In the rows, zero is written as 128.
Each path below is one point turned by a fixed rotation once a step. After each direction that follows a path, write how fast that rotation turns it, in degrees a step (0 if it stays still).
Each turn is a multiple of 5 degrees from 10 to 175, or 0.
Each row of a path follows its step; steps can be skipped.
Path 1:
step 0: [128 128 134 129 134 130 129 129 129 125 126 137 130 119 131 130 133 131
 119 129 133 124 137 129 125 123 129 119 130 124 124 127 129 138 133 132
 132 127 117 128 120 120 127 119 134 121]
step 7: [138 135 131 131 135 131 128 128 123 127 128 125 132 112 120 128 126 124
 125 125 139 124 122 131 125 123 126 129 129 128 121 126 129 132 135 131
 127 127 123 127 117 124 135 131 128 128]
step 8: [133 130 128 133 128 128 132 136 134 124 133 138 136 118 130 129 125 123
 128 131 139 129 130 131 130 124 127 128 133 124 138 131 133 131 138 132
 127 128 125 128 121 123 116 123 130 123]
step 10: [129 133 135 129 122 128 136 135 127 133 134 129 129 118 123 128 124 123
 125 123 130 127 131 132 121 129 120 128 131 122 139 132 140 132 131 129
 130 125 127 128 122 124 118 129 128 130]
step 12: [125 126 127 130 128 125 138 129 129 141 130 126 131 119 122 130 127 130
 131 124 131 131 131 136 121 135 126 127 135 131 141 130 139 129 126 126
 123 125 120 122 125 125 131 132 126 124]
step 18: [129 130 134 125 127 130 128 128 131 144 135 123 128 118 122 126 128 126
 121 126 134 126 136 130 118 135 130 124 135 130 127 131 132 130 133 131
 137 133 120 130 131 125 126 124 133 127]
step 19: [127 127 130 126 122 122 127 126 125 123 135 124 129 125 131 126 132 130
 126 121 124 124 139 137 122 132 123 126 140 128 132 131 141 136 128 126
 129 126 124 132 118 126 125 121 129 118]
step 23: [133 130 131 135 136 130 131 134 128 122 128 128 136 117 128 140 129 129
 126 128 140 128 128 129 127 129 123 130 127 129 127 128 133 130 132 125
 131 120 120 126 117 118 127 127 131 120]
Directions:
[129 129 126 131 130 127 128 127 127 128 125 127 127 126 132 124 129 130
 128 128 125 124 128 128 127 128 127 126 126 127 127 128 127 128 129 129
 128 128 129 130 126 128 128 128 127 126] : 170
[127 130 127 130 125 129 127 129 129 130 127 130 128 126 127 126 126 128
 130 128 128 129 125 129 128 126 127 126 128 129 129 128 128 126 129 124
 125 126 129 125 126 127 127 127 127 131] : 20
Path 2:
step 0: [126 131 125 133 128 127 121 129 123 121 121 124 128 127 131 127 119 131
 119 127 131 131 129 128 135 124 133 132 130 144 138 125 132 127 128 129
 126 123 128 125 118 122 130 124 121 128]
step 2: [125 121 129 128 128 116 127 127 128 122 132 130 127 130 130 129 120 133
 117 128 122 125 128 131 129 123 130 128 126 138 125 128 131 137 133 122
 124 128 120 129 129 130 118 121 120 126]
step 7: [132 119 134 131 137 127 127 130 128 119 133 132 133 132 131 126 120 137
 131 130 133 133 127 136 123 128 130 132 124 129 123 127 131 130 129 129
 137 134 121 131 125 138 119 132 133 131]
step 8: [127 129 129 136 121 131 122 129 128 122 118 122 127 130 123 122 121 127
 141 124 125 130 129 121 128 121 135 128 132 132 137 124 123 120 125 131
 133 132 130 134 124 134 130 135 131 130]
step 11: [125 126 125 128 122 132 130 124 133 136 132 133 125 128 119 128 120 125
 132 125 127 127 128 123 119 135 132 130 130 126 132 124 118 116 129 123
 130 131 129 119 138 127 125 137 127 127]
step 15: [132 130 131 126 137 134 128 130 125 117 132 130 133 119 132 124 124 126
 123 130 126 128 135 123 130 137 128 134 129 136 119 123 129 122 128 131
 129 134 126 130 124 124 125 119 122 137]
step 19: [123 128 131 129 131 123 126 122 132 135 135 130 127 130 125 133 127 132
 116 130 131 126 128 129 128 135 133 128 126 140 136 129 121 131 137 124
 127 120 132 116 127 130 126 131 123 122]
step 22: [129 133 135 131 128 126 122 126 132 130 131 126 130 132 130 131 123 133
 122 133 131 124 124 136 120 118 128 123 120 129 122 136 124 134 134 132
 124 131 132 126 115 132 126 131 123 133]
Directions:
[125 130 128 125 131 130 127 128 129 128 127 129 125 127 130 126 127 127
 127 128 127 129 130 130 128 130 130 129 130 128 127 127 126 131 126 126
 128 129 127 128 128 124 131 128 127 128] : 20
[128 130 128 126 127 129 130 128 126 126 127 129 129 125 127 130 127 130
 129 129 130 127 127 126 131 129 128 129 128 127 127 127 127 126 130 129
 128 129 130 125 131 124 128 125 130 129] : 20
[130 126 128 127 130 128 129 128 128 126 129 127 126 127 127 131 127 127
 126 129 128 127 129 129 125 129 127 128 132 128 127 126 127 127 128 126
 130 130 128 131 132 129 125 128 127 126] : 80
Path 3:
step 0: [130 127 122 123 127 127 115 123 133 121 140 129 109 128 126 130 122 125
 124 126 131 135 121 128 129 124 132 128 137 130 136 131 120 130 133 118
 131 124 125 120 126 127 128 128 125 127]
step 6: [121 129 136 135 122 134 135 137 126 130 132 116 130 140 125 133 135 123
 126 124 130 129 131 125 128 125 137 129 132 126 126 131 128 128 126 125
 124 139 142 123 127 130 129 121 118 132]
step 11: [128 121 118 134 130 129 130 135 135 130 125 126 118 131 133 136 136 123
 135 130 139 120 127 124 123 124 126 120 136 132 134 135 125 116 136 125
 127 125 120 126 126 134 123 132 128 129]
step 12: [136 128 127 138 134 125 126 128 131 126 130 133 122 113 128 133 131 131
 132 129 133 127 116 123 121 129 135 134 138 123 122 130 133 114 134 131
 127 124 136 132 131 135 127 128 131 128]
step 13: [122 133 141 135 134 132 118 132 131 121 131 121 125 122 128 133 131 132
 133 118 129 133 122 126 131 129 127 126 129 131 124 129 128 124 134 126
 137 138 138 130 128 122 139 131 135 120]
step 15: [126 124 123 134 131 128 131 134 124 134 125 124 116 127 135 127 125 130
 120 127 145 134 125 129 112 133 125 130 136 127 137 127 128 117 131 123
 128 126 128 131 126 129 122 121 126 132]
step 24: [122 122 129 137 131 119 128 125 135 127 129 122 128 135 128 117 132 135
 133 125 136 124 131 124 125 119 138 135 136 129 129 135 131 133 135 125
 134 132 130 129 140 122 128 130 126 119]
step 26: [130 129 125 139 131 133 131 126 118 130 122 133 130 136 130 139 128 133
 129 128 127 132 116 137 122 126 133 116 134 122 130 135 127 127 139 124
 127 133 128 126 127 128 136 120 134 134]
Directions:
[128 129 126 130 130 124 129 127 128 127 127 128 126 128 127 129 128 130
 127 128 130 126 127 129 130 126 126 130 129 130 127 127 127 128 127 127
 126 124 129 128 129 126 127 130 125 127] : 90
[131 130 129 128 127 127 126 126 128 123 126 128 128 128 129 126 126 128
 129 130 126 129 126 128 129 130 126 127 126 128 130 128 127 128 130 126
 126 130 130 125 126 126 129 127 127 125] : 80
[129 130 129 127 131 129 129 130 129 127 130 126 129 127 130 131 130 129
 132 131 128 126 127 129 128 128 128 127 128 125 126 129 131 127 128 128
 126 126 126 127 126 126 128 129 129 127] : 45
[129 130 129 128 129 129 130 125 128 128 128 126 127 130 128 126 128 129
 128 130 128 128 128 128 128 125 132 128 126 128 129 129 129 129 126 129
 126 130 126 125 132 129 130 128 127 130] : 20
